Small tables with named rows and columns. After each table, cells are looked up by row and column.

retisup
columns: zelu, tup, tos, ses, ran, nabomo, lapetu, tadi
mafa: [500, 429, 139, 408, 529, 209, 557, 318]
rok: [314, 424, 233, 412, 366, 370, 550, 321]
zap: [457, 126, 321, 392, 657, 582, 433, 426]
vuti: [289, 483, 305, 388, 171, 341, 528, 306]
ziv: [347, 434, 477, 384, 375, 474, 97, 526]
tibo: [687, 654, 330, 459, 559, 441, 630, 460]
vesini: [497, 730, 512, 480, 403, 321, 758, 451]
mubut: [201, 219, 387, 388, 495, 461, 89, 439]
zam: [533, 585, 397, 467, 506, 451, 611, 308]
vedepo: [653, 464, 364, 485, 396, 377, 535, 336]
pusok: [336, 267, 538, 405, 342, 576, 292, 523]
kikol: [556, 469, 273, 303, 412, 360, 565, 320]

vedepo, tadi -> 336
kikol, tup -> 469
zam, nabomo -> 451
kikol, tadi -> 320
ziv, lapetu -> 97
mubut, tup -> 219
tibo, zelu -> 687
rok, nabomo -> 370
pusok, tadi -> 523
Row with the largest tup: vesini

Table rik
         tel  rab  vig
zaror     78   14   51
zogim     38    0   94
gop       42   96    7
kudofed   23   53   85
miver     73    7   77
met        7   48   61
mome      55   36   94
nuv        2   11   70
vemo      20   51    1
zaf        2   17   57
nagasur   86   32   33

zaf, tel: 2
gop, vig: 7
kudofed, vig: 85
miver, tel: 73
nagasur, tel: 86
miver, rab: 7
nuv, tel: 2
miver, vig: 77
zaror, vig: 51
nagasur, vig: 33

kef =
|  | vof | por | goz | sur | dizuda | debunot |
|---|---|---|---|---|---|---|
| vigi | 21 | 58 | 81 | 36 | 38 | 56 |
| robipo | 52 | 47 | 22 | 34 | 49 | 43 |
| lat | 22 | 57 | 81 | 36 | 39 | 56 |
| kimer | 79 | 67 | 54 | 39 | 57 | 55 |
| reguviv | 29 | 36 | 43 | 48 | 40 | 41 |

robipo, debunot => 43
kimer, vof => 79
vigi, dizuda => 38
kimer, debunot => 55
robipo, por => 47
lat, vof => 22
reguviv, goz => 43
vigi, debunot => 56
lat, por => 57
robipo, dizuda => 49
lat, debunot => 56
reguviv, sur => 48
robipo, goz => 22
lat, sur => 36
kimer, dizuda => 57
reguviv, debunot => 41
Which row has the largest vof? kimer

dof =
         vilivez   dubuv     lun     nep   pelo  tigutar   kemas
bomabu     33638   30842   18007   28827  20517    32919   24082
vip        25033   27204   26737   22414  36084    23329   21218
nul        29087   21848   22933   26478  31441    19397   28811
pilan      29653   27029   24790   22846  36787    30138   25815
bim        24112   23034   19240   36295  31035    25956   24497
mavit      20986   28804   22125   26228   6674    28064   27441
favu       28662   30025   30801   28018  22403    25516   19494
musumen   -88638  -12163  -18844  -44754   9235    83458  -16236
sise       23451   26339   25126   31983  13236    27765   30358
digosa     26119   22958   26712   34338  18586    28364   25226

kemas of nul = 28811
pelo of bim = 31035
tigutar of nul = 19397
vilivez of mavit = 20986
tigutar of bim = 25956
kemas of musumen = -16236
dubuv of bim = 23034
kemas of favu = 19494
vilivez of digosa = 26119
vilivez of nul = 29087
pelo of pilan = 36787

bef =
cols = bos, fola, bupok, rebenud, susano
nenikis: [133, 180, 169, 127, 206]
savep: [100, 72, 191, 165, 186]
raf: [99, 169, 171, 216, 99]
mus: [150, 183, 188, 140, 212]
senozok: [224, 144, 140, 242, 185]
luzadud: [182, 148, 190, 153, 142]
fosuf: [104, 160, 177, 242, 115]
zofeg: [187, 190, 207, 115, 73]
fup: [87, 214, 132, 194, 93]
zugemun: [168, 214, 30, 130, 168]
nufog: [200, 202, 203, 111, 58]
modor: [81, 67, 195, 157, 164]
vutadi: [71, 204, 164, 170, 88]
bufepiv: [66, 74, 198, 169, 165]

What is the susano of raf in bef? 99
What is the rebenud of nufog in bef? 111
What is the susano of fosuf in bef? 115
What is the bupok of senozok in bef? 140
What is the bos of zugemun in bef? 168
What is the fola of fup in bef? 214
What is the rebenud of zofeg in bef? 115
What is the fola of mus in bef? 183
Which row has the largest bupok? zofeg

